In the data rows, zero lies at 4.5, halfway between 4 and 5.
Here are some points, each followed by its number:
tensor([3, 2, 7, 5, 6, 4, 4, 1, 4, 7, 4, 2, 6, 7, 7, 7]) 0
tensor([7, 3, 5, 4, 3, 4, 4, 3, 5, 5, 6, 5, 4, 4, 6, 6]) 1
tensor([5, 7, 2, 5, 6, 4, 5, 7, 6, 3, 4, 5, 3, 3, 3, 6]) 2
tensor([4, 5, 6, 2, 5, 3, 1, 5, 4, 4, 3, 6, 9, 7, 5, 4]) 3
tensor([3, 7, 3, 5, 4, 6, 5, 7, 4, 3, 6, 7, 1, 3, 4, 8]) 4
tensor([5, 4, 6, 4, 3, 5, 5, 3, 7, 6, 4, 2, 5, 4, 3, 5]) 5
tensor([5, 4, 5, 3, 5, 4, 1, 6, 3, 2, 4, 5, 8, 8, 5, 5]) 6
tensor([5, 5, 6, 5, 6, 4, 1, 7, 3, 1, 6, 5, 6, 6, 4, 4]) 7
tensor([4, 4, 4, 7, 5, 4, 4, 4, 3, 3, 5, 5, 4, 7, 6, 5]) 8
tensor([4, 5, 5, 6, 6, 5, 1, 7, 1, 4, 7, 6, 6, 4, 0, 4]) 9
tensor([6, 4, 7, 4, 6, 5, 4, 5, 3, 4, 6, 2, 5, 4, 0, 8]) 10
tensor([3, 2, 4, 6, 3, 6, 5, 4, 5, 8, 3, 8, 2, 4, 5, 6]) 11
tensor([7, 4, 3, 3, 4, 3, 5, 6, 4, 4, 4, 6, 4, 4, 6, 2]) 12
tensor([5, 5, 5, 5, 3, 5, 6, 2, 7, 4, 7, 5, 7, 3, 4, 0]) 13
tensor([6, 5, 4, 5, 5, 5, 4, 5, 5, 2, 6, 4, 3, 5, 8, 1]) 14
tensor([5, 5, 4, 5, 4, 5, 5, 5, 5, 3, 7, 5, 4, 6, 7, 1]) 15
tensor([7, 6, 3, 6, 4, 4, 3, 4, 5, 3, 5, 2, 6, 5, 7, 2]) 16
tensor([5, 4, 6, 5, 5, 4, 5, 4, 6, 7, 4, 2, 5, 2, 3, 5]) 17
tensor([3, 4, 5, 1, 5, 5, 5, 4, 3, 6, 3, 4, 9, 6, 8, 4]) 18
tensor([2, 5, 5, 3, 7, 4, 7, 4, 3, 6, 2, 2, 6, 7, 8, 4]) 19
tensor([5, 4, 0, 5, 3, 3, 7, 5, 8, 5, 5, 3, 3, 7, 7, 4]) 20
tensor([5, 5, 2, 4, 6, 5, 4, 6, 5, 6, 6, 7, 4, 0, 3, 6]) 21
tensor([3, 3, 8, 3, 5, 5, 4, 2, 4, 4, 5, 2, 6, 7, 6, 6]) 22
tensor([4, 4, 1, 5, 2, 3, 8, 5, 8, 5, 5, 2, 4, 6, 6, 4]) 23
tensor([3, 4, 3, 6, 5, 3, 4, 3, 3, 3, 6, 4, 4, 8, 4, 5]) 24
tensor([6, 4, 6, 6, 4, 6, 4, 4, 5, 7, 4, 3, 3, 2, 3, 6]) 25
tensor([6, 4, 3, 5, 5, 2, 3, 5, 4, 3, 5, 5, 3, 6, 7, 3]) 26
tensor([6, 4, 3, 3, 6, 3, 4, 5, 4, 2, 7, 5, 3, 7, 7, 4]) 27
tensor([3, 2, 4, 6, 5, 5, 5, 2, 5, 8, 3, 5, 4, 4, 5, 7]) 28
tensor([7, 6, 3, 6, 4, 5, 3, 3, 5, 4, 5, 2, 6, 4, 6, 1]) 29
tensor([2, 4, 4, 4, 6, 4, 8, 2, 6, 9, 2, 3, 3, 6, 5, 5]) 30
tensor([4, 3, 3, 5, 2, 5, 8, 5, 7, 4, 6, 2, 3, 4, 7, 2]) 31
tensor([5, 7, 3, 4, 5, 3, 6, 5, 5, 6, 0, 4, 3, 7, 5, 6]) 32
tensor([2, 5, 5, 3, 7, 3, 6, 3, 2, 6, 2, 5, 7, 7, 8, 4]) 33
tensor([2, 4, 3, 4, 5, 6, 5, 7, 5, 5, 2, 7, 2, 4, 4, 7]) 34
tensor([5, 5, 3, 4, 6, 5, 4, 8, 5, 6, 5, 7, 5, 0, 2, 6]) 35
tensor([4, 5, 6, 6, 5, 5, 1, 7, 1, 4, 7, 6, 5, 3, 1, 5]) 36
tensor([5, 4, 6, 6, 3, 5, 5, 4, 4, 5, 4, 4, 4, 1, 2, 5]) 37
tensor([4, 7, 5, 7, 5, 5, 5, 7, 4, 0, 5, 3, 6, 6, 4, 2]) 38
tensor([3, 6, 4, 5, 3, 5, 6, 6, 4, 5, 5, 8, 1, 3, 4, 8]) 39
tensor([1, 4, 4, 4, 6, 4, 9, 3, 5, 8, 2, 2, 4, 6, 7, 5]) 40
tensor([4, 5, 6, 5, 3, 5, 6, 2, 6, 4, 7, 5, 6, 2, 3, 1]) 41
tensor([5, 3, 6, 5, 3, 6, 5, 3, 6, 6, 4, 3, 4, 2, 3, 6]) 42
New points follow, each followed by the numbers of its five nearest points above, nearest first.
tensor([5, 5, 1, 6, 6, 4, 2, 5, 5, 6, 4, 7, 3, 2, 5, 3]) 21 12 2 26 35
tensor([4, 3, 4, 6, 2, 6, 7, 6, 7, 3, 7, 2, 3, 2, 6, 3]) 31 23 15 14 42
tensor([5, 4, 7, 5, 6, 5, 3, 5, 2, 4, 6, 3, 5, 6, 0, 8]) 10 36 9 7 24
tensor([6, 2, 6, 5, 6, 4, 2, 4, 1, 4, 5, 3, 6, 7, 0, 8]) 10 9 36 24 6
tensor([4, 5, 5, 3, 7, 2, 4, 5, 4, 5, 0, 5, 3, 7, 6, 7]) 32 33 19 34 8
tensor([3, 5, 4, 1, 4, 5, 4, 4, 3, 5, 4, 5, 7, 6, 7, 4]) 18 33 3 19 6
tensor([4, 4, 4, 7, 2, 5, 7, 6, 6, 3, 7, 1, 3, 2, 6, 3]) 31 23 15 14 37
tensor([7, 4, 7, 3, 5, 5, 5, 4, 4, 4, 6, 4, 4, 2, 1, 8]) 10 37 42 25 17
tensor([4, 6, 5, 6, 4, 5, 5, 5, 4, 0, 6, 3, 6, 8, 4, 0]) 38 15 14 16 7
tensor([7, 4, 7, 2, 5, 5, 5, 4, 4, 3, 7, 5, 4, 3, 2, 8]) 10 1 37 42 25
tensor([4, 7, 2, 5, 6, 5, 5, 7, 6, 3, 4, 6, 1, 3, 2, 6]) 2 4 34 39 21
tensor([5, 6, 2, 6, 4, 4, 5, 8, 6, 1, 4, 4, 4, 3, 2, 6]) 2 4 38 35 37
tensor([3, 1, 5, 6, 6, 4, 5, 2, 5, 7, 3, 5, 4, 5, 6, 6]) 28 0 11 30 8
tensor([7, 4, 7, 3, 5, 5, 5, 4, 3, 4, 7, 3, 4, 2, 1, 9]) 10 37 25 42 17
tensor([2, 3, 3, 5, 6, 6, 4, 7, 5, 6, 2, 7, 2, 5, 4, 5]) 34 11 28 39 2
tensor([5, 7, 2, 6, 5, 3, 5, 8, 6, 2, 4, 3, 5, 4, 3, 4]) 2 38 16 12 26
tensor([8, 3, 3, 3, 4, 4, 5, 6, 5, 4, 4, 6, 4, 4, 5, 3]) 12 26 1 27 15
tensor([4, 5, 5, 1, 4, 5, 4, 3, 2, 5, 3, 5, 9, 6, 7, 5]) 18 3 33 6 22
tensor([6, 4, 7, 4, 6, 6, 4, 5, 3, 4, 8, 3, 5, 3, 0, 8]) 10 36 37 25 9
tensor([7, 2, 6, 3, 3, 4, 5, 3, 5, 6, 6, 6, 4, 2, 5, 7]) 1 42 25 37 5
